Each row has a name. After each piece below comes the name of the row it's from, unless a question asks for something else. Each question is about the rows just above it.

Lok: [ 85  73 143 109]
Puvav: [154 163 128 153]
magul: [168 139 106 140]
rurub: [154 163 128 131]
Shuffled magul with one entry gone: [139 106 168], missing
[140]
Put [109 143  73  85] back in order: which row is it?
Lok
Shuffled Puvav with one entry gone: [128 163 153], missing
[154]

Mekik: [144 128 129 131 132 129 141 117 162 130 119 144 148 125 140 124 140]
taka: [142 139 100 120 104 141 137 132 124 129 137 120 137 124 114 106 116]
Kas: [130 167 123 125 130 115 116 121 143 130 135 123 122 125 139 123 128]
nus: [144 128 129 131 132 129 141 117 162 106 119 144 148 125 140 111 108]
beg: [127 120 127 108 129 116 124 140 136 126 144 147 162 113 141 135 130]
which: [144 128 129 131 132 129 141 117 162 130 119 144 148 125 140 124 140]
Mekik
which: [144 128 129 131 132 129 141 117 162 106 119 144 148 125 140 111 108]
nus

Gilep: [125 116 124 118 119 127 153 141 128 128 127 111 131 125 113 126 119 140
  93 116 131 118 125 119 120 134 126 127 129 128 168 124 131 126 134 146
 127 125 131 135 125 128 124 153 126 130 136 152 148 134 126 107 128 129]
Buvel: [129 130 118 121 135 151 126 146 115 124 126 116 119 126 115 135 114 124
 135  85 125 142 120 136 126 115 129 132 128 124 149 139 125 128 132 127
 131 116 124 143 138 120 141 127 121 122 116  96 125 130 120 128 122 122]
tav: [126 132 121 136 118 161 120 134 115 143 128 119 127 139 139 123 147 129
 111 118 125 142 108 119 130 145 132 128 134 126 113 125 117 133 128 149
 123 141 111 127 119 122 143 127 125 136 131 142 169 148 126 118 127 132]
which: [125 116 124 118 119 127 153 141 128 128 127 111 131 125 113 126 119 140
  93 116 131 118 125 119 120 134 126 127 129 128 168 124 131 126 134 146
 127 125 131 135 125 128 124 153 126 130 136 152 148 134 126 107 128 129]
Gilep
[126 132 121 136 118 161 120 134 115 143 128 119 127 139 139 123 147 129
 111 118 125 142 108 119 130 145 132 128 134 126 113 125 117 133 128 149
 123 141 111 127 119 122 143 127 125 136 131 142 169 148 126 118 127 132] is in which row?
tav

gesof: [131 119 127 132 143 127 143 130 116 132 129 126 124 136 115 132 135 122
 126 125 119 153 134 146 124 130 135 127 126 146 130 143 129 126 133 126]
bola: [131 119 127 132 143 127 143 130 120 132 129 126 124 136 115 132 135 122
 126 125 119 139 134 146 124 130 135 127 126 146 130 143 129 126 133 126]
Pavam: [138  98 123 128 151 133 128 133 118 116 135 137 115 147 121 130 137 114
 124 127 117 134 150 123 133 128 130 118 146 152 148 146 130 132 124 122]
mun: [136 102 121 127 142 134 118 130 122 112 133 140 117 144 131 127 134 117
 127 129 123 125 148 110 138 128 136 135 110 128 111 130 126 123 138 130]
Vofud: [136 102 121 127 142 134 118 130 122 112 133 140 117 144 131 127 134 117
 127 129 123 125 148 110 138 128 136 135 110 128 111 130 126 122 138 130]
kuru: [140  89 116 123 140 140  99 129 125  98 136 151 112 150 143 123 132 113
 129 132 126 115 158  83 127 126 136 142  98 114  98 118 124 120 142 132]
nol: [130 124 143 112 116 130 101 140 132 110 142 129 122 115 126 124 117 131
 123 132 132 119 130  97 125 116 128 127 130 109 124 108 120 135 129 123]
tif: [134 111 124 123 129 134 107 130 129 110 133 140 120 135 140 124 127 122
 129 131 130 118 141  98 139 125 130 135 114 115 113 117 125 126 134 130]
Lib: [138  98 123 128 151 133 128 133 118 116 135 137 115 147 121 130 137 114
 124 127 117 134 150 123 133 128 140 133 112 141 115 139 126 122 141 127]
Ginad: [137 101 133 132 166 125 157 139 108 131 138 122 115 145  95 138 143 113
 119 121 105 156 146 164 113 129 148 125 126 171 131 162 126 125 142 120]
Mog: [139  95 131 118 143 134 108 139 121 103 143 139 112 139 131 127 130 116
 122 129 121 126 152 100 133 121 141 134 112 126 110 125 121 126 141 125]
pim: [132 118 134 128 144 126 142 135 119 130 134 123 123 132 112 133 133 123
 123 125 117 142 134 146 118 127 137 125 130 148 132 143 127 128 134 123]
The row with [140  89 116 123 140 140  99 129 125  98 136 151 112 150 143 123 132 113
 129 132 126 115 158  83 127 126 136 142  98 114  98 118 124 120 142 132] is
kuru
Where do [121 126 152 100 133] appear?
Mog
Put [ 95 100 103 108 110 112 112 116 118 121 121 121 121 122 125 125 126 126
 126 127 129 130 131 131 133 134 134 139 139 139 139 141 141 143 143 152] back in order: which row is it?
Mog

Molot: [140 116 129 136 117 110 132 142 124 156 140 105 133 149 168 130 108]
solov: [109 138 115 173 127 117 109  98 143 121 127 131 152 130 123 146 127]
keda: [120 123 114 161 116 122 109 109 132 124 139 122 140 142 115 144 110]
Ses: [ 89  99 148 114 134 111 140  96  91  84 151 124 105  99 103 112 114]
zeviv: [ 90 103 148 123 115 105 121 110 100  92 159 112  97  97  94 106 104]
Ren: [144 118 114 128 116 118 116 123  93 138 138  93 120 133 139 159 122]
zud: [107 135 115 169 123 112 107  97 140 119 124 130 149 127 121 145 127]
rig: [ 87  97 146 116 133 109 142  99  95  84  83 119 104 102  99 112 112]
buvug: [142 114 127 137 122 111 135 140 125 156 137 106 135 148 170 126 109]
setof: [141 116 132 135 120 109 132 142 120 158 144 108 131 150 169 127 107]
tez: [107 135 115 169 123 112 107  97 140 119 124 130 149 127 121 137 120]
Shuffled setof with one entry gone: [132 127 116 108 169 144 131 132 158 150 107 135 141 142 120 120], missing
[109]
which: [140 116 129 136 117 110 132 142 124 156 140 105 133 149 168 130 108]
Molot
rig without one entry, shuffled: [ 99 119 104  97 112  83  95 146 116 133  99 112 102 142  87 109]. Gone:
[84]

